Each path is a new rotation, seen through one point. The rows after it are directions, each followed by how far the rotation turns it, in degrees per step (0 if it stays put).
Each turn is a multiple of 5 degrees from 10 to 175, or 0.
Each row of a path follows its step; steps can be skipped.

step 0: [-1.25  1.16  1.26 -3.57  1.01  0.05 -1.19 -2.11 -1.88  3.63 -0.73 -3.46
  2.07  1.80 -0.45  1.54 -0.63 -0.64 -1.22 -1.21  2.13 -1.77  1.32  0.04
  3.15 -0.95 -0.15 -1.04 -1.96  1.85 -0.85 -0.38 -1.57  0.54  2.37  0.82
 -1.16 -0.75  0.40  0.28 -1.35  1.64  1.53 -0.12  1.41 -0.44 -1.44 -0.79
 -0.37  0.80  3.16]
step 1: [ 0.88  0.42  2.08 -2.21  1.35 -0.70  0.56  2.43 -0.59  1.48 -2.32  1.56
  1.54  0.19 -0.28  1.12  0.65 -1.38 -0.50  1.07  2.57  1.39 -0.20 -2.29
 -1.69 -1.11  2.78 -2.66  0.09 -1.69 -1.09 -1.76  2.47 -0.97 -0.49 -2.08
  1.45  1.07  0.54 -1.69  1.47 -1.62 -1.09  1.26 -2.44 -1.57  0.81 -2.05
  4.14 -0.09  0.13]
step 2: [ 0.98 -2.07 -0.56 -2.66 -0.44  0.67  0.98  0.83 -1.27 -1.68  2.10 -0.49
  0.05  3.14  0.89 -1.05 -0.84  0.57  0.84  0.62  1.70  0.28 -3.52  1.18
 -0.24 -1.95 -1.24  0.84 -0.46 -0.10 -2.06 -0.49  0.04  2.90  2.08  1.37
 -1.63 -2.46  1.26  3.39 -1.19 -1.07 -0.65  2.21  0.42  1.25  1.16 -0.75
  1.88  3.73 -0.11]
step 3: [-1.17  2.40  0.61  0.35  3.75  2.19  1.90  0.05  0.65  2.29  2.42  1.54
  2.80  2.29 -0.44  0.98  1.75  0.44  1.95 -2.17  1.31 -0.71  1.09  0.33
  2.38 -1.03  0.84 -2.85 -1.21  1.74  1.00 -1.69 -0.97 -1.08  1.98 -0.97
  1.70 -0.22  0.53  0.67 -2.82  1.46  1.12  0.27  0.85 -0.84 -2.05  1.05
  2.14 -1.23  0.43]
step 4: [ 2.76  0.84  1.72 -2.91 -2.67  0.51 -0.91  3.26  1.68  0.60 -2.79  0.46
 -1.15 -0.61  0.15  1.20  1.63 -1.81  0.63  0.97  0.87  0.62 -1.74 -1.09
  0.31  3.92  1.59 -1.05  0.55 -0.12  0.26 -0.82  1.55  2.62  1.99 -0.53
  0.71 -0.18  0.78 -0.89 -1.02 -0.33 -0.54  2.06 -1.47 -0.61 -1.96  1.60
  2.38  2.08 -2.41]
step 5: [-2.65 -1.95 -0.63 -0.89  0.38  1.45 -1.26  0.20 -1.41  0.08  0.68 -1.84
  2.13  3.82 -1.57  2.08 -0.40  2.62 -0.29 -3.12 -0.97  2.44 -2.98  0.58
 -0.15 -0.67 -0.85  1.27  1.19 -0.15 -0.07  0.31  0.34  1.62  0.91  3.05
  1.29 -2.00  1.03 -0.09  1.10 -0.14 -1.64  2.83  1.44 -1.01 -2.02  0.70
  1.13  0.75  2.52]
step 6: [ 1.45  2.56  0.67  1.10  0.88 -1.73 -1.25 -0.52 -1.43  3.78  0.22 -1.02
  2.36  0.21 -1.33 -0.58  0.21 -2.68 -0.32 -0.25  3.84  1.76  0.06 -1.10
  2.25 -1.81  2.19 -1.71  1.62  1.25  1.20 -1.89 -1.16  2.58  1.23 -2.96
  1.31 -1.69 -0.03 -0.85 -0.95  1.46  0.52 -1.92  2.33  0.85  0.27  0.94
  1.84 -0.30  1.12]
step 7: [ 0.78 -1.21  2.82 -0.64  0.56  0.19 -0.51  0.21  0.04  1.34 -0.15 -1.17
 -2.08  1.86  0.08  1.68  2.49 -2.68  0.66  1.40  0.71  0.96 -2.90 -1.81
 -2.78  0.33  1.10  2.51 -1.81  1.40 -1.61  0.41  2.30 -0.13  2.52 -0.71
  0.95  0.74  1.34 -1.30 -1.24 -2.36  0.12  2.60 -2.64 -2.23  1.82 -0.21
  0.86  2.44  1.29]
step 8: [-0.23 -0.56 -0.66 -3.10  0.26  0.81  1.64 -0.35 -1.30  2.62  2.76  0.11
  2.42  0.56 -0.82 -0.50 -2.13  0.87 -2.88 -2.88  0.61 -0.41 -0.77  2.48
  1.28 -1.91  0.84 -1.14 -2.95  0.62  0.24  0.45 -0.16  1.60  1.27  2.19
 -1.95 -0.61  0.07  0.12  2.04 -0.18  2.27  2.16 -0.01  0.55 -0.29  1.20
  2.93  2.52  2.45]
step 9: [ 1.84  2.05 -0.88 -1.15  2.77  0.52 -0.55 -0.45 -0.85  0.25 -0.27 -2.02
  2.51  1.11  2.62  1.37  1.30 -1.13  0.93 -0.36  3.46  0.82  0.19 -2.56
 -0.21  0.04  0.17 -3.93  0.26 -0.33  0.07 -3.30  4.49  0.54  0.19 -2.99
  0.62  0.71 -0.18  1.44 -1.50 -0.87  0.53  0.05 -0.40  0.65 -1.39 -0.52
  1.21 -0.79 -0.49]
[ 0.32  0.44 -0.25 -0.46 -0.60 -0.01 -0.55 -0.36  0.44  0.67 -0.55  0.07
 -0.38 -0.11 -0.43  0.51  0.02  0.24 -0.05  0.00 -0.49  0.23  0.48  0.49
  0.43  0.65 -0.16 -0.79 -0.47 -0.03  0.31  0.57  0.44 -0.63  0.66  0.94
  0.24  0.44  0.25  0.61  0.24 -0.95  0.94 -0.04 -0.30  0.02 -0.26 -0.01
  0.24 -0.12  0.37]  90
[ 0.43  0.73  0.22 -0.08 -0.20 -0.14 -0.13 -0.33  0.89 -0.31 -0.55  0.53
  0.34 -0.05 -0.30 -0.31 -0.47 -0.28  0.09  0.13 -0.05  0.66  0.28 -0.20
 -0.78  0.46  0.06  0.93 -0.25 -0.50 -0.80 -0.96 -0.02 -0.40  0.38 -0.94
  0.60  0.10  0.06 -0.15  0.14 -0.50  0.20  0.70  0.24  0.38 -0.44 -0.22
 -0.34  0.45 -0.33]  130
[-0.12 -0.39  0.01 -0.72  0.11 -0.72 -0.17 -0.54 -0.10 -0.32  0.67  0.18
 -0.02 -0.28 -0.03 -0.16 -0.52 -0.06 -0.33 -0.46 -0.99 -0.54 -0.60 -0.48
 -0.19  0.11 -0.39  0.06 -0.22 -0.65  0.17 -0.08 -0.48  0.01  0.65  0.59
  0.43 -0.87  0.27  0.73  0.07  0.09 -0.28  1.08  0.06 -0.42  0.80  0.47
 -0.37 -0.25  0.04]  130
[ 0.29  0.15  0.73 -0.21  0.97 -0.10  0.00  0.17  0.53 -0.51 -0.44 -0.36
  0.05 -0.16 -0.89  0.26  0.59 -0.31 -0.11  0.05 -0.25  0.49  0.61  0.25
  0.87  0.21  0.18 -0.24 -0.23  0.18  0.46  0.34  0.54 -0.51 -0.36 -0.26
 -0.62 -0.68 -0.58 -0.08 -0.16 -0.20 -0.71  0.51  0.33 -0.36  0.95  0.03
 -0.36  0.59 -0.39]  120
[ 0.13 -0.39 -0.14 -0.09 -0.10 -0.45 -0.75  0.17  0.14  0.44 -0.07  1.21
 -0.14  0.39 -0.20  0.65  0.60 -0.62  0.15  0.34 -0.92 -0.45 -0.77  0.15
 -0.25 -0.37  0.18  0.42  0.76 -0.06 -0.48 -0.05  0.63 -0.26 -0.36 -0.20
 -1.27 -0.21 -0.52  0.52  0.01  0.21  0.25  0.17  0.01  0.17 -0.52  0.03
  0.11  0.08  0.23]  130
[ 0.62  0.00  0.45 -0.04  0.61 -0.83  0.08 -0.18 -0.06  0.72 -0.51  0.33
 -0.13 -0.27  0.59 -0.25 -0.44  0.13 -0.10 -0.94  0.23  0.06 -0.20  0.60
  0.98 -0.34  0.02  0.60 -0.01 -0.68  0.05 -0.31  0.27 -0.33 -0.81  0.18
  0.39  0.11  0.02 -0.24 -1.11 -0.25 -0.26 -0.08 -0.45  0.43 -0.23  0.51
  0.31 -0.72  0.03]  135
